(in the rows, 128 means zero)
Rotation paths and how fast each direction turns (degrees a step)
Each turn is a multiple of 5 degrees from 10 to 175, or 0.
Each row of a path follows its step; steps can be skipped.
Rotation 1:
step 0: [129 120 128 133 131 128 140 128 126 133 126 136 129 132 127 129 129 116
 126 137 125 136 126 140 124 119 123 123 123 129 127 125 120 124 125 131
 131 132 116]
step 1: [135 128 132 138 141 126 133 122 121 132 131 128 132 122 127 128 138 121
 128 132 126 131 126 133 126 134 124 143 129 124 129 129 127 125 132 132
 134 133 140]
step 2: [136 117 124 137 129 127 130 138 131 128 136 131 133 121 131 131 134 124
 124 125 136 129 124 127 138 133 122 123 126 125 125 123 138 128 128 132
 119 138 130]
step 3: [127 121 128 133 119 128 141 131 120 132 133 125 134 137 131 125 139 130
 132 134 128 127 134 132 125 129 124 131 122 126 126 124 130 135 116 134
 126 127 123]
step 4: [135 128 139 132 127 126 137 127 123 128 122 129 130 130 123 134 128 124
 112 135 127 131 124 134 130 126 124 137 131 131 130 114 128 137 132 128
 130 131 130]
step 5: [138 130 127 139 126 127 133 133 133 129 139 133 132 124 129 127 133 119
 124 124 129 137 122 127 117 133 121 130 120 124 135 128 118 129 136 124
 124 130 124]
step 6: [129 120 125 136 132 122 126 132 129 129 132 131 128 136 135 131 128 123
 135 129 123 127 128 130 130 129 116 138 128 115 132 122 130 131 128 144
 128 127 126]
step 7: [133 120 134 123 130 127 149 127 134 129 133 124 136 124 123 130 124 126
 128 134 129 120 119 124 128 131 123 133 127 128 122 123 131 130 124 136
 128 132 127]
step 8: [141 120 135 138 129 138 135 130 121 130 131 132 134 139 123 122 128 122
 128 128 126 139 123 135 135 131 129 128 126 130 128 130 126 131 129 127
 130 129 120]
step 9: [141 127 127 137 125 129 131 138 122 136 128 127 128 124 138 136 134 128
 122 134 125 130 124 122 129 130 126 143 125 126 131 132 129 130 130 134
 133 124 134]
step 10: [133 120 129 125 129 125 139 139 129 125 139 130 124 124 132 136 129 123
 125 129 127 128 131 131 134 121 116 130 127 126 131 124 124 126 126 127
 113 128 123]
Speeds:
[130 133 127 132 130 127 123 128 129 130 133 130 128 125 132 128 128 126
 127 129 124 128 128 126 131 129 128 127 127 126 128 130 128 130 129 126
 127 129 131] | 95
